In the rows, 128 means zero.
Each path below is one point turned by a fixed rotation once a step. After each direction that follows a path, write how fast that rotation turns it, in degrees a step (0 if it stays still).
Each turn is a multiple of 5 degrees from 10 to 175, or 0.
Each row of a path follows its step; steps can be skipped.
Rotation 1:
step 0: [131 132 126 134 129 127 127 134 113 136 131 122 136 132 129 122 124 126
 128 128 125 130 127 116 124 133 131 118 130 132 124 136 143 117 128 134
 119]
step 2: [136 127 127 126 125 123 124 124 144 122 129 121 129 124 130 122 118 125
 136 126 130 115 134 139 129 127 119 130 129 125 123 142 135 134 133 129
 132]
step 3: [130 123 121 121 133 127 133 126 128 128 135 126 137 135 130 122 117 126
 114 126 127 130 141 124 125 122 121 135 117 124 123 120 134 132 122 119
 121]
step 4: [131 123 132 127 121 137 132 134 116 132 140 119 125 138 130 124 138 117
 134 134 127 135 126 123 117 123 125 124 134 128 121 133 131 127 119 128
 127]
step 5: [127 132 123 127 113 124 125 118 117 123 128 124 131 124 127 133 141 134
 134 118 123 128 126 129 136 124 135 132 128 118 119 136 131 133 128 126
 128]
step 6: [136 131 127 120 132 131 112 134 133 125 133 126 129 126 133 127 117 134
 130 113 123 123 134 130 118 123 134 127 127 121 128 135 129 127 138 130
 135]
step 7: [129 121 123 136 134 129 134 129 125 131 131 136 134 126 141 121 123 130
 124 132 132 123 135 114 125 123 123 120 127 118 121 121 133 128 134 117
 134]
step 8: [133 118 132 129 124 126 133 121 128 130 142 124 124 138 128 132 133 132
 136 137 122 139 133 124 132 129 119 119 129 123 128 133 136 117 129 136
 126]
step 9: [125 136 116 139 115 121 116 117 129 121 127 116 129 131 130 122 128 126
 131 127 129 129 135 128 128 128 137 133 128 125 123 129 127 123 127 134
 118]
Directions:
[128 126 130 130 128 127 126 131 131 127 132 132 133 123 131 130 128 130
 129 128 129 127 124 129 128 131 129 126 127 128 129 126 133 129 129 129
 128]  65
Rotation 2:
step 0: [123 125 142 129 134 123 126 131 121 132 127 124 124 133 123 129 124 123
 138 122 117 133 134 118 131 126 126 121 130 131 135 126 124 116 129 126
 114]
step 1: [124 119 139 140 130 130 139 140 123 129 126 126 123 125 137 126 134 128
 125 130 124 125 130 122 119 126 133 117 143 125 128 132 130 124 130 134
 129]
step 2: [135 126 124 133 131 123 127 135 128 128 125 132 113 126 122 124 134 114
 132 127 120 126 122 133 125 132 138 121 133 131 132 126 133 122 110 129
 128]
step 3: [123 119 128 139 125 134 121 126 126 137 124 124 121 137 127 138 134 126
 143 134 118 132 119 125 129 132 125 129 130 122 125 136 122 125 120 131
 131]
step 4: [127 125 133 132 139 134 131 136 131 128 120 120 128 134 129 129 132 129
 126 127 115 130 124 133 136 119 125 122 122 128 125 136 144 132 123 140
 134]
step 5: [124 132 126 126 133 129 122 141 128 131 116 124 129 135 115 129 124 117
 132 134 132 125 119 123 127 132 132 122 128 117 138 129 138 135 129 129
 126]
step 8: [123 118 126 131 137 138 135 131 123 127 129 127 128 128 125 128 124 124
 124 132 139 124 134 126 127 146 139 129 129 120 123 138 133 121 121 132
 127]
step 9: [118 124 131 124 134 131 129 129 128 121 142 130 120 133 120 128 130 127
 140 124 131 129 126 123 133 129 131 117 119 135 121 130 135 126 114 120
 122]
step 10: [113 125 144 132 134 127 127 131 121 125 127 119 118 133 125 139 127 124
 126 126 124 134 132 123 129 126 125 128 130 120 123 128 127 121 132 129
 114]
Directions:
[127 126 130 129 127 128 126 125 129 126 128 125 128 127 130 132 127 129
 129 125 121 127 132 126 130 126 125 128 125 128 128 129 125 127 131 131
 128]  110
